In the data rows, the value 50 means zero.
Every row has a hidden score. In each pair, how much higher is the second row's than the first's? 15 means about the same, 30 much higher and 0 much lower. The score is a weighted sum of the row's numbers plus the product of two more (or one squared), each taken from its middle value.
[60 67 60 58 73 46 57 57 55 40 29 36 24 42 70 45 53 39 50 56 45]
[42 50 33 58 77 23 17 47 50 28 23 40 57 62 48 76 63 46 11 54 66] >> 17
[56 72 40 69 76 39 45 51 51 30 31 29 39 57 44 57 44 41 18 59 47]
[56 62 56 70 69 60 46 67 63 25 47 29 66 70 49 40 55 36 37 37 57] >> 11
[48 52 43 64 69 30 65 43 52 49 40 55 31 36 52 59 46 62 34 60 47]
[67 53 52 58 54 63 60 60 65 42 47 29 53 60 51 49 37 37 56 55 48] >> 15
[66 68 51 86 79 45 48 62 76 22 34 32 45 59 46 58 40 38 18 51 54]
[55 43 63 63 78 41 76 47 44 55 41 68 15 28 51 54 41 65 37 53 42] >> 25
[76 66 75 76 57 82 40 65 72 32 40 31 66 63 49 40 34 35 58 45 63]
[74 39 58 21 45 48 49 29 30 65 60 61 48 37 31 46 46 60 52 44 38] >> 20
[49 51 44 59 80 10 34 45 34 34 17 32 44 57 46 78 52 58 11 60 56]
[62 67 65 63 57 64 64 57 50 48 44 33 46 47 49 44 44 36 69 37 62] >> 10
[46 43 52 39 58 55 52 51 34 68 63 79 41 30 36 57 39 71 39 59 41]
[43 53 51 51 62 47 56 32 39 51 47 51 30 38 55 47 37 60 48 52 36] >> 21
[49 57 44 58 56 46 56 39 43 60 45 79 16 21 29 72 25 74 50 66 40]
[46 62 45 66 67 36 22 48 56 41 24 37 36 61 44 66 58 45 47 70 72] >> 13
[79 57 64 70 50 58 60 62 71 37 45 17 39 65 77 28 41 22 72 66 68]
[54 38 52 14 39 44 41 19 40 49 54 68 54 31 48 52 69 67 59 81 37] >> 18
[57 20 51 50 45 48 73 48 59 73 49 77 37 38 48 72 65 67 63 70 37]
[43 75 38 67 65 58 26 64 68 25 41 24 62 87 73 42 38 13 50 17 78] >> 11
[67 54 58 71 72 34 49 49 58 31 18 48 35 38 38 68 44 44 49 62 62]
[69 60 60 51 52 69 39 61 70 29 44 25 49 56 56 42 40 32 76 26 77] >> 16
[71 45 51 25 49 38 52 49 32 52 51 39 43 30 50 50 49 60 62 45 52]
[54 70 37 66 54 81 20 67 77 28 44 24 82 73 64 22 59 19 43 46 86] >> 19
[36 32 46 38 38 72 68 42 37 75 76 55 63 45 50 53 40 65 61 51 21]
[37 27 46 42 48 60 69 57 45 68 78 62 57 43 54 51 36 66 72 49 18] >> 13
[54 47 53 64 72 22 64 43 48 46 13 34 38 20 35 72 37 55 31 68 67]
[48 34 60 32 29 34 43 37 38 61 49 58 39 31 48 61 35 56 70 39 41] >> 16
[69 51 65 75 77 33 45 59 55 39 17 37 35 36 50 76 35 40 24 69 65]
[61 39 59 52 65 39 74 50 42 53 43 55 21 17 41 41 31 65 53 54 43] >> 18
[77 47 70 58 79 30 59 53 42 39 27 31 47 34 45 63 33 59 27 62 34]
[62 83 54 66 66 77 39 77 74 35 40 36 40 74 65 39 43 15 61 46 76] >> 15
[35 75 53 49 39 41 26 44 49 42 50 19 59 67 57 41 45 32 40 51 63]
[62 55 52 66 78 29 42 54 55 27 27 35 51 36 46 73 43 54 15 53 53] >> 11
[44 70 40 56 47 57 39 68 88 23 46 25 61 56 48 35 40 14 51 34 57]
[40 68 55 69 83 40 69 45 58 34 33 52 28 43 23 59 44 57 47 75 41] >> 18
[63 64 60 80 71 56 51 52 66 27 39 31 36 36 32 66 29 39 31 51 60]
[54 19 41 54 68 17 46 50 33 49 25 53 49 15 27 76 54 74 22 67 36] >> 1
[48 53 54 66 66 26 48 42 42 43 17 72 29 30 37 74 48 67 38 94 58]
[76 58 48 64 61 36 20 80 65 22 35 10 35 53 42 69 63 33 49 36 91] >> 13
[61 65 59 17 51 53 34 54 26 53 53 47 34 47 55 53 50 41 63 38 56]
[39 31 52 40 29 43 66 56 43 78 68 75 49 49 64 50 65 53 58 40 45] >> 12
[54 81 48 48 61 64 32 59 71 32 50 35 44 55 49 44 44 19 58 32 71]
[41 62 65 67 47 47 70 41 44 51 38 52 11 29 48 69 51 51 61 47 47] >> 16
[25 34 59 32 32 57 55 43 30 79 64 69 41 52 52 36 58 61 74 15 51]
[60 48 63 38 23 53 47 26 36 65 55 69 21 25 36 49 59 64 80 74 59] >> 15
[35 50 36 27 45 38 56 25 27 60 48 64 62 49 52 50 71 49 60 67 58]
[65 70 29 66 65 63 36 57 75 26 39 35 43 70 67 44 58 20 59 47 87] >> 10
[66 71 42 90 66 59 57 64 73 36 34 36 40 64 43 61 49 32 55 37 83]
[64 76 43 51 55 55 23 63 65 33 39 24 60 61 69 32 48 15 53 41 79] >> 20
[60 38 61 47 33 38 35 42 45 49 55 68 52 20 36 49 45 67 62 72 59]
[65 57 58 75 63 31 23 55 64 24 26 13 51 64 51 62 44 32 29 51 70] >> 15
[23 40 34 39 67 18 46 38 36 41 37 62 39 49 51 67 63 62 27 55 40]
[42 37 43 43 32 64 79 45 49 73 73 64 43 48 55 54 49 63 69 30 33] >> 9
[42 38 58 21 36 58 64 44 25 69 66 69 72 12 46 37 50 67 43 46 22]
[38 60 56 67 64 38 76 45 47 47 31 64 31 40 43 62 47 58 41 75 58] >> 14
[54 71 45 87 62 40 30 49 63 25 36 31 37 56 51 44 37 43 26 38 53]
[42 68 73 48 51 52 46 47 61 44 46 33 46 42 72 43 42 43 63 54 86] >> 20
[67 38 56 33 56 40 71 30 42 49 53 58 29 32 37 75 38 77 31 57 18]
[52 21 69 50 55 20 64 41 36 57 26 67 28 20 47 65 50 62 55 81 45] >> 10
[46 61 46 60 58 60 29 52 58 30 49 31 80 66 53 53 35 29 39 37 63]
[44 49 58 56 68 23 46 50 42 41 27 50 39 27 29 68 38 69 23 80 58] >> 15
[61 12 62 66 33 64 64 82 49 71 71 55 69 53 51 58 50 51 68 46 38]
[51 81 49 66 50 63 46 62 79 38 48 35 51 77 76 26 41 27 74 64 72] >> 13
[51 34 46 14 36 37 63 27 34 64 64 62 56 53 43 40 60 72 53 38 36]
[31 31 46 31 29 51 46 29 21 71 74 82 74 38 43 51 51 74 50 44 44] >> 19
[55 74 26 62 60 73 23 65 73 18 41 29 59 76 62 29 54 7 36 43 67]
[50 74 41 78 45 66 23 66 73 35 38 31 47 77 55 41 38 15 78 71 96] >> 16
[58 69 65 51 31 64 61 51 68 45 49 31 48 53 68 25 53 23 78 58 74]
[60 67 39 63 71 37 61 54 48 37 39 43 33 19 32 69 38 53 32 59 47] >> 18
[49 25 51 27 17 52 59 39 34 75 72 55 67 33 46 41 52 73 64 49 33]
[59 23 51 18 22 48 63 38 41 65 62 70 39 33 33 42 52 73 78 29 53] >> 14
[30 64 38 61 39 67 52 54 76 41 50 35 60 80 58 43 62 23 48 35 83]
[55 70 47 68 68 44 38 51 60 31 37 34 56 63 29 67 48 44 17 35 51] >> 15
[43 35 54 31 53 72 49 38 41 69 77 67 89 48 51 44 46 56 48 21 14]
[42 27 34 45 42 56 83 52 46 71 66 76 57 63 37 56 58 60 42 59 14] >> 23
[36 56 36 43 49 47 30 49 59 49 44 37 29 64 53 43 55 36 66 68 66]
[45 26 71 30 31 58 89 51 41 79 65 53 45 38 51 35 60 58 77 44 67] >> 12
[62 47 50 56 38 53 46 47 50 49 44 51 34 35 42 51 38 47 83 53 54]
[33 42 58 33 38 35 52 21 32 67 60 85 40 43 48 61 54 68 56 33 44] >> 16
[54 60 54 89 63 63 61 46 68 42 27 55 32 35 45 59 55 43 34 72 68]
[45 70 57 66 60 69 34 71 74 36 56 29 54 81 61 47 39 15 57 37 88] >> 22
[49 27 56 33 53 14 70 54 38 52 44 39 55 45 49 71 41 80 26 72 29]
[59 81 44 53 47 63 44 62 74 43 45 33 52 63 57 25 55 17 74 45 63] >> 21
[76 76 58 60 57 88 41 60 70 33 41 24 54 56 68 27 37 26 54 39 61]
[62 53 65 37 31 77 66 44 50 76 77 65 32 51 68 43 53 64 74 37 47] >> 13
[42 32 59 59 21 58 60 37 42 70 74 66 66 32 46 40 47 76 55 54 21]
[49 54 44 32 40 42 54 39 30 56 55 61 40 37 45 57 55 65 54 64 41] >> 18
[40 69 40 75 72 50 44 52 62 32 34 41 57 60 71 42 50 40 27 53 70]
[38 26 43 30 23 46 60 25 28 88 65 86 48 41 57 46 61 56 61 54 39] >> 22
[41 71 49 55 39 49 25 49 62 41 46 38 59 94 60 43 58 24 57 44 63]
[56 45 64 14 42 32 58 40 33 60 57 40 43 41 55 53 47 64 60 57 55] >> 14
[46 80 53 73 69 39 36 66 60 19 33 29 56 68 44 72 43 37 14 25 42]
[85 18 58 46 54 41 58 71 48 60 48 41 35 22 43 56 50 68 50 75 26] >> 12
[68 53 56 39 30 91 63 55 36 79 83 53 51 44 50 29 47 56 88 24 39]
[41 37 53 27 32 77 62 45 38 75 77 66 62 44 67 32 58 54 65 11 28] >> 16
[56 25 60 53 46 38 70 64 38 78 49 75 33 21 51 76 50 58 64 70 58]
[42 42 54 21 32 23 67 27 28 50 62 56 47 36 35 61 54 70 42 62 33] >> 15
[65 15 49 53 27 88 71 86 69 83 81 59 66 66 77 32 59 41 73 31 39]
[56 73 53 86 75 33 19 74 52 28 39 16 35 79 54 69 48 27 28 47 81] >> 16
[39 44 53 27 31 79 70 47 42 69 76 59 68 76 91 29 65 56 58 26 28]
[75 69 71 70 92 27 53 57 67 25 20 28 63 32 43 59 40 49 18 62 47] >> 13
[23 36 37 23 31 81 63 51 46 66 83 61 88 69 67 41 71 58 43 24 15]
[43 29 39 61 17 77 64 52 54 68 82 71 78 74 49 33 56 55 53 27 31] >> 24
[36 25 55 27 46 33 55 33 28 60 53 52 56 31 46 44 36 72 72 56 51]
[51 34 46 38 27 52 68 33 45 56 52 74 43 18 13 69 53 67 62 62 61] >> 16
[60 56 55 30 70 39 75 52 33 50 43 58 46 25 53 56 44 66 37 71 36]
[51 72 45 41 41 59 40 48 58 37 45 50 54 53 58 44 66 17 62 62 63] >> 21
[45 61 46 91 72 51 41 64 66 26 43 31 42 58 33 65 32 39 21 37 60]
[31 45 32 18 35 32 42 39 26 61 50 61 49 37 42 52 68 68 49 52 44] >> 6
[0 41 22 40 31 58 44 51 36 76 75 78 62 56 60 54 74 65 43 48 29]
[75 74 54 80 53 86 41 70 74 33 47 32 54 59 52 52 34 19 60 50 62] >> 13
[55 52 65 60 57 52 85 41 57 65 55 84 35 23 42 71 49 76 62 60 47]
[45 28 48 27 16 39 66 30 32 71 55 68 43 26 50 69 48 72 62 44 42] >> 20
[28 21 27 54 43 66 59 49 50 76 72 75 41 58 47 66 59 62 61 46 33]
[45 38 56 39 49 56 53 50 28 71 67 71 50 36 50 48 50 67 45 56 26] >> 16
[53 22 72 54 49 49 75 42 52 61 64 75 39 33 33 62 37 73 57 33 25]
[44 42 53 30 36 64 48 49 24 72 64 63 61 44 57 51 51 69 62 53 35] >> 18
[82 54 50 43 78 39 46 58 60 28 21 25 43 51 50 61 35 42 34 63 70]
[39 29 41 37 35 42 53 37 36 66 61 67 57 46 50 36 59 59 68 56 37] >> 16
[31 11 40 44 49 36 61 55 44 76 64 66 80 54 56 46 63 66 41 79 27]
[29 42 48 34 22 46 61 32 31 73 80 74 56 36 33 48 58 72 57 61 55] >> 9
[45 30 54 14 23 47 61 26 30 67 61 70 50 34 57 33 63 65 78 64 49]
[30 45 38 20 43 24 25 36 22 51 51 46 58 53 53 48 59 67 34 57 54] >> 19
[55 65 54 73 74 33 30 74 67 36 24 32 38 69 57 75 52 23 39 49 87]
[65 25 64 51 41 78 46 74 45 82 73 57 30 58 59 53 51 48 63 25 26] >> 14
[59 62 62 70 58 47 78 43 44 40 39 42 23 53 49 64 36 63 32 54 52]
[52 68 33 65 66 45 32 60 59 21 32 35 35 61 47 57 43 45 29 48 51] >> 8
[46 36 40 32 35 67 57 37 45 63 74 60 60 73 72 35 43 62 51 32 10]
[57 56 49 60 48 64 17 54 62 39 39 44 60 52 61 44 43 36 40 64 73] >> 18
[55 36 47 48 33 62 35 60 45 82 73 72 53 52 46 56 75 53 50 50 25]
[54 32 61 29 19 72 73 37 48 82 72 66 38 36 66 42 47 61 82 41 46] >> 3
[54 38 51 46 71 25 32 48 42 52 36 53 53 38 45 67 49 68 30 77 31]
[41 47 51 26 17 40 59 35 30 64 69 73 41 17 44 31 68 69 74 60 38] >> 12
[49 38 47 24 34 41 50 28 26 66 51 53 55 35 34 55 46 68 48 54 47]
[58 77 45 58 49 82 21 67 79 28 37 19 50 68 60 41 57 12 63 48 58] >> 13
[39 13 50 13 45 32 47 26 32 66 60 68 46 57 49 56 64 64 62 35 43]
[46 32 48 31 31 52 60 34 35 70 70 63 69 34 43 42 42 67 54 21 28] >> 13
[58 59 44 62 62 51 55 44 57 50 35 62 18 37 45 66 50 56 40 58 50]
[44 63 50 75 71 41 63 41 60 47 38 52 27 38 57 67 43 48 42 46 59] >> 17
[69 14 69 63 55 41 73 67 48 64 56 51 42 25 24 54 30 75 56 60 48]
[53 48 49 40 60 50 35 35 35 63 52 59 38 41 45 41 61 53 51 53 57] >> 23
[49 11 52 39 51 24 36 33 43 69 50 53 45 27 48 56 57 66 51 71 32]
[67 67 59 38 42 62 58 47 52 59 54 55 39 35 36 53 40 54 78 63 62] >> 17
[62 66 50 58 45 66 29 61 62 27 45 27 61 82 63 36 44 30 50 42 71]
[40 58 48 54 63 31 89 42 40 40 47 52 28 39 51 60 34 68 41 64 44] >> 21
[42 44 40 33 66 17 61 35 38 57 48 47 63 54 37 68 45 72 18 48 34]
[49 51 59 21 46 37 45 46 46 53 50 59 34 48 58 48 42 63 54 74 55] >> 17
[38 38 34 57 35 86 77 84 47 76 91 63 75 77 57 44 71 58 50 34 32]
[26 33 64 15 33 42 56 36 35 74 71 73 73 57 47 41 48 61 74 32 32] >> 13
[40 53 51 23 53 42 38 46 50 43 45 31 78 55 61 49 60 51 45 53 67]
[49 48 48 28 31 31 35 34 42 45 47 55 46 37 39 56 51 59 57 50 53] >> 16
[62 38 57 48 76 38 63 51 45 53 42 62 26 28 44 66 42 63 33 56 33]
[69 58 41 74 70 43 60 75 66 18 26 30 48 58 53 58 42 46 27 69 42] >> 9
[53 69 35 66 55 66 22 66 59 37 48 32 70 95 70 34 61 21 42 70 74]
[56 61 50 78 78 43 45 65 70 22 34 27 44 81 59 56 40 30 36 28 69] >> 12
[56 47 43 65 53 19 31 51 41 30 27 25 43 20 39 61 36 65 20 69 40]
[74 69 59 69 77 38 14 65 64 28 24 6 59 77 56 55 44 27 22 43 65] >> 15
[51 39 63 36 40 56 39 53 42 59 47 62 41 27 48 42 61 55 61 52 58]
[50 62 47 78 56 51 57 39 47 39 30 46 42 51 45 53 29 55 16 66 49] >> 19
[77 68 59 74 59 50 32 63 61 32 32 23 19 48 56 70 59 38 26 44 64]
[69 71 44 46 67 50 21 54 68 33 41 25 52 71 55 47 53 37 61 28 68] >> 9
[53 26 54 24 23 44 44 31 38 72 60 65 43 31 49 38 58 66 64 41 51]
[74 75 43 65 46 65 20 60 65 26 46 7 57 76 81 33 37 30 32 41 66] >> 17
[74 65 54 72 46 68 28 67 62 26 45 19 48 62 48 39 35 19 59 30 75]
[47 47 49 50 40 41 60 26 30 58 46 63 39 40 26 67 40 59 61 50 63] >> 15
[31 47 39 50 36 78 63 47 43 75 83 69 57 55 36 39 60 57 69 22 37]
[58 72 53 72 52 62 34 67 69 30 40 28 36 65 53 57 38 33 35 33 75] >> 20
[49 68 61 52 49 61 53 65 59 37 54 32 63 58 48 32 46 31 32 33 65]
[21 37 40 49 28 84 60 66 47 85 84 77 72 70 54 41 73 43 54 24 29] >> 17
[69 70 33 75 61 62 33 72 64 25 36 27 43 71 68 43 53 34 37 46 58]
[72 49 66 44 63 36 66 42 48 56 45 67 21 22 33 63 28 66 50 72 20] >> 16
[61 64 43 47 48 68 38 55 60 40 37 32 38 56 57 28 64 27 68 47 69]
[59 21 65 35 63 48 74 56 36 59 53 53 60 34 48 53 46 69 42 44 25] >> 15
[28 37 38 37 23 86 50 49 54 76 76 65 59 62 68 31 75 52 76 19 41]
[48 51 60 49 48 41 52 40 54 44 47 44 42 41 24 55 34 56 74 33 73] >> 16
[62 76 46 60 60 66 18 72 62 22 45 18 62 63 52 49 44 17 50 47 75]
[30 41 43 39 29 85 74 36 49 65 76 77 53 67 65 40 67 55 76 52 41] >> 13
[62 44 72 51 33 42 87 44 40 53 44 53 41 30 41 38 29 56 75 69 50]
[69 73 43 61 56 68 32 79 71 33 47 21 58 75 60 36 40 13 65 30 81] >> 19
[28 33 46 36 53 16 76 34 34 64 53 76 34 39 51 47 50 77 40 71 31]
[71 36 53 44 56 19 54 44 37 46 38 61 44 42 63 66 48 70 31 85 34] >> 17
[75 55 67 66 74 34 27 62 63 30 30 19 51 63 40 74 45 45 26 45 69]
[61 56 56 65 82 31 58 58 54 34 30 37 52 42 37 63 58 51 21 72 48] >> 13
[44 39 59 33 50 19 44 33 34 52 44 59 57 51 44 44 55 59 53 44 52]
[48 56 9 59 63 46 62 57 62 44 28 53 40 35 39 66 53 54 44 66 63] >> 25
[36 35 48 21 47 40 37 42 25 56 44 63 53 31 41 36 57 55 58 77 41]
[59 66 38 63 76 45 57 44 60 38 31 44 51 40 37 79 39 64 13 47 50] >> 11
[52 60 51 48 56 56 56 43 56 36 40 35 57 62 57 46 54 40 43 72 50]
[51 32 62 23 39 39 31 35 29 62 58 64 66 53 50 52 52 68 56 50 34] >> 17
[48 55 32 45 70 24 76 38 43 45 30 59 24 31 46 59 42 69 33 88 34]
[49 78 47 73 58 63 37 64 79 38 36 32 56 61 74 41 49 18 74 55 62] >> 17
[15 23 48 48 45 59 67 56 41 69 75 81 70 51 30 45 39 70 35 59 22]
[28 30 51 44 22 62 65 42 35 74 77 57 75 51 68 31 43 57 50 41 34] >> 13
[58 64 57 46 48 53 43 64 60 33 49 27 61 53 54 32 44 24 57 27 60]
[59 45 47 51 54 44 51 45 54 42 42 36 46 65 63 46 47 44 53 60 50] >> 15
[48 46 43 38 43 32 46 29 47 43 54 56 51 49 57 40 52 61 53 76 52]
[93 71 76 83 63 51 56 61 75 38 28 29 8 28 57 66 32 43 53 40 76] >> 12
[50 60 44 55 60 44 51 50 57 39 39 49 35 49 54 54 50 58 33 60 45]
[59 62 50 41 53 58 43 51 57 37 41 29 50 47 53 49 60 34 68 37 69] >> 14
[46 58 41 60 71 21 36 57 48 25 19 29 65 50 35 64 57 42 11 61 81]
[48 64 31 63 66 60 18 67 66 28 32 22 56 66 45 49 48 20 38 36 84] >> 17
[38 59 57 34 50 30 39 49 42 48 47 52 60 57 54 45 45 45 48 49 49]
[17 40 45 28 18 65 28 42 24 71 66 67 57 51 61 41 71 69 59 26 40] >> 13
[28 34 50 47 50 85 53 47 39 59 80 54 90 62 57 48 41 53 50 18 14]
[36 37 47 46 36 84 58 56 51 67 75 57 65 58 57 30 56 51 82 19 33] >> 10
[17 31 39 30 27 42 53 23 28 61 69 87 63 51 41 49 64 62 57 52 38]
[32 39 40 47 54 50 55 46 38 64 55 67 39 54 40 57 43 73 21 43 31] >> 14
[39 31 57 31 40 74 66 46 41 70 79 68 66 52 63 31 59 59 65 21 35]
[52 14 53 41 27 47 43 82 50 67 73 51 83 67 58 59 52 63 60 37 32] >> 29
[48 75 35 79 51 70 47 57 66 39 41 42 27 64 60 43 64 10 68 45 68]
[54 28 64 36 23 55 62 41 26 66 62 65 36 22 39 43 61 70 72 55 56] >> 16
[48 62 39 63 61 53 39 53 70 30 30 49 54 42 38 58 46 44 19 59 65]
[52 32 52 56 28 72 57 61 50 68 80 64 63 59 57 39 57 67 46 60 17] >> 13
[47 72 45 46 55 71 42 57 66 44 50 30 59 59 59 36 45 23 69 32 67]
[68 79 46 57 58 70 27 68 71 35 43 23 49 76 54 45 47 24 55 46 73] >> 16
[55 18 52 40 38 74 56 56 44 66 85 67 64 47 57 48 51 65 66 46 24]
[55 31 68 18 39 61 70 30 27 70 63 72 47 34 49 53 47 64 71 57 50] >> 18
[34 26 43 58 30 66 71 52 39 68 75 79 61 60 63 47 54 62 33 31 8]
[48 77 48 70 82 36 18 58 66 27 28 44 57 63 50 60 68 35 28 48 72] >> 14
[50 46 53 52 67 31 61 54 37 54 34 54 37 36 33 77 48 67 35 55 50]
[59 76 56 81 82 45 11 82 61 20 26 18 55 68 63 65 58 33 5 56 73] >> 20
[65 82 47 68 38 65 36 66 77 31 43 27 59 71 51 37 42 20 64 28 89]
[52 54 59 68 50 17 71 46 45 44 34 51 34 30 18 68 40 71 40 75 37] >> 7
[43 21 68 40 40 49 49 63 46 72 68 53 60 63 70 65 70 56 53 48 41]
[44 65 37 69 58 40 27 58 67 38 42 41 65 70 73 35 53 34 57 52 66] >> 21
[45 69 57 65 65 46 39 62 58 33 34 28 45 67 57 41 45 37 37 39 48]
[54 61 47 53 71 51 71 36 59 39 37 53 43 25 49 59 50 63 22 68 23] >> 12
[43 67 45 46 41 52 38 60 63 51 49 53 43 49 53 50 53 41 63 44 71]
[37 58 42 46 28 45 29 37 40 47 50 51 62 55 40 46 61 58 36 62 71] >> 16
[30 51 42 44 44 41 41 45 45 48 42 58 54 46 46 49 69 54 45 63 68]
[48 37 65 29 42 42 51 42 31 65 59 76 53 34 50 45 57 62 67 43 33] >> 14
[57 30 51 30 45 32 61 38 32 54 53 58 46 31 42 39 47 54 66 52 56]
[24 43 32 47 50 45 59 44 33 48 32 63 32 13 32 65 60 55 56 69 41] >> 14
[70 67 44 54 49 66 13 69 78 30 44 29 64 94 59 36 50 14 58 51 55]
[68 38 60 28 29 99 62 53 52 75 75 67 53 49 69 24 56 54 74 21 25] >> 3
[54 76 60 62 57 80 17 65 61 35 44 26 52 75 56 28 66 11 68 48 66]
[50 66 25 69 43 64 25 52 72 28 42 40 51 92 58 34 63 11 56 50 65] >> 20
[65 74 44 66 65 51 35 63 69 25 43 30 59 72 54 49 45 17 52 42 64]
[40 30 51 44 17 73 68 56 35 70 77 66 58 48 69 47 60 55 81 33 44] >> 12
[54 37 58 30 36 62 64 46 25 77 85 63 56 45 45 55 61 66 54 19 45]
[33 65 29 56 75 34 24 39 61 27 31 37 59 72 72 84 54 43 2 54 46] >> 18
[65 64 62 70 80 54 56 59 70 22 29 27 29 36 52 40 43 45 56 32 67]
[42 64 46 65 44 71 28 74 75 34 41 37 62 83 62 45 52 25 50 57 76] >> 9
[52 46 59 37 41 53 36 45 35 48 43 66 28 39 46 55 49 61 70 39 61]
[51 40 71 34 16 59 63 44 27 73 74 65 48 42 38 44 37 72 79 24 40] >> 12
[73 73 58 64 45 72 41 67 76 32 43 30 65 68 74 29 44 23 73 52 65]
[50 40 45 45 35 81 67 33 58 66 71 62 75 84 73 28 48 50 61 12 37] >> 14
[66 37 69 34 33 47 65 45 44 69 56 60 42 12 53 57 53 71 78 56 57]
[48 78 40 70 49 55 35 55 71 27 43 50 65 82 43 39 59 18 42 43 82] >> 26
[28 41 44 79 9 94 83 86 70 72 89 68 45 70 64 39 50 42 69 37 31]
[67 32 68 54 74 26 82 67 43 56 35 41 47 35 55 64 36 67 32 49 19] >> 10
[18 30 42 54 22 79 80 76 57 73 90 58 67 86 65 28 55 52 58 37 29]
[44 22 57 28 15 60 74 40 43 58 80 58 64 34 60 33 57 73 62 46 44] >> 15
[57 61 37 66 69 37 49 44 49 39 28 51 31 59 75 54 57 48 29 59 54]
[51 26 57 28 51 55 72 44 40 72 70 57 60 44 55 40 61 65 59 53 39] >> 14
[43 37 52 43 44 28 69 33 34 60 58 78 14 28 37 67 51 70 55 67 43]
[34 64 34 68 62 33 15 64 65 27 24 35 56 77 68 52 63 29 35 84 73] >> 15
[77 75 56 56 71 50 46 67 76 28 35 13 48 58 50 48 48 24 56 30 67]
[63 45 66 27 38 68 69 46 51 68 75 72 44 38 60 48 54 62 76 38 43] >> 17
[46 54 49 46 53 62 30 49 60 46 46 42 50 47 50 41 60 33 55 45 65]
[55 52 45 70 73 39 21 76 63 14 35 17 80 62 41 57 52 32 13 37 53] >> 13
[35 27 52 25 34 48 63 27 30 77 67 74 49 20 33 48 53 69 60 48 38]
[44 29 51 35 33 53 53 32 36 66 60 80 57 29 42 46 56 72 59 47 35] >> 15
[51 45 48 48 58 41 60 32 37 55 42 77 39 27 46 49 40 78 33 73 19]
[62 63 58 52 96 58 50 46 58 38 30 51 47 43 44 53 33 61 27 46 25] >> 16
[73 62 48 87 63 63 28 65 66 25 28 32 52 55 49 52 52 41 39 67 81]
[43 68 37 69 57 33 71 37 41 38 34 57 42 52 42 59 53 54 31 70 47] >> 16
[27 30 36 41 38 73 95 67 50 78 81 64 47 53 48 47 51 51 53 60 42]
[36 71 42 70 52 78 35 61 77 38 36 18 65 88 45 39 48 7 59 19 83] >> 14
[38 77 22 75 57 65 6 70 74 28 42 32 77 87 62 43 60 19 36 32 77]
[43 42 57 30 38 35 48 34 40 67 59 50 48 50 32 64 49 66 69 51 53] >> 7
[38 29 64 22 35 55 54 49 24 65 71 61 56 50 49 50 57 62 58 28 33]
[56 69 31 45 79 36 37 56 42 16 35 31 29 67 60 49 67 49 13 33 43] >> 25
[46 68 32 60 55 67 46 73 77 37 41 29 56 70 63 37 57 10 62 53 58]
[52 67 63 66 74 41 48 43 60 39 38 42 23 52 64 55 30 53 47 52 51] >> 21
[17 18 58 64 53 24 58 58 40 64 57 62 82 39 27 67 39 72 43 53 35]
[38 70 27 38 61 45 40 39 59 40 51 49 58 64 57 43 54 33 64 59 58] >> 21
[66 50 54 78 91 24 36 52 59 26 28 19 52 61 50 69 41 44 21 51 53]
[37 31 46 50 23 78 84 53 59 75 88 51 78 52 58 42 51 61 72 28 22] >> 8
[62 68 40 55 38 63 28 65 67 50 48 40 39 55 66 31 46 26 72 47 67]
[66 66 51 82 64 62 51 66 73 27 44 30 44 74 53 55 45 34 40 49 61] >> 10
[57 60 65 50 51 53 45 55 58 26 46 28 46 44 46 51 29 30 60 44 60]
[24 41 31 53 43 85 67 63 44 65 86 76 71 57 49 49 65 55 61 49 22] >> 9
[50 23 48 56 45 46 72 75 42 65 54 52 69 36 33 59 35 65 43 61 33]
[31 30 54 14 32 51 43 35 28 70 72 85 47 40 49 50 75 65 74 56 38] >> 12
[48 40 51 48 70 6 51 42 36 62 36 60 39 43 36 66 44 64 36 65 39]
[31 43 48 57 71 25 48 30 49 38 32 47 47 53 58 71 42 53 39 50 63] >> 21
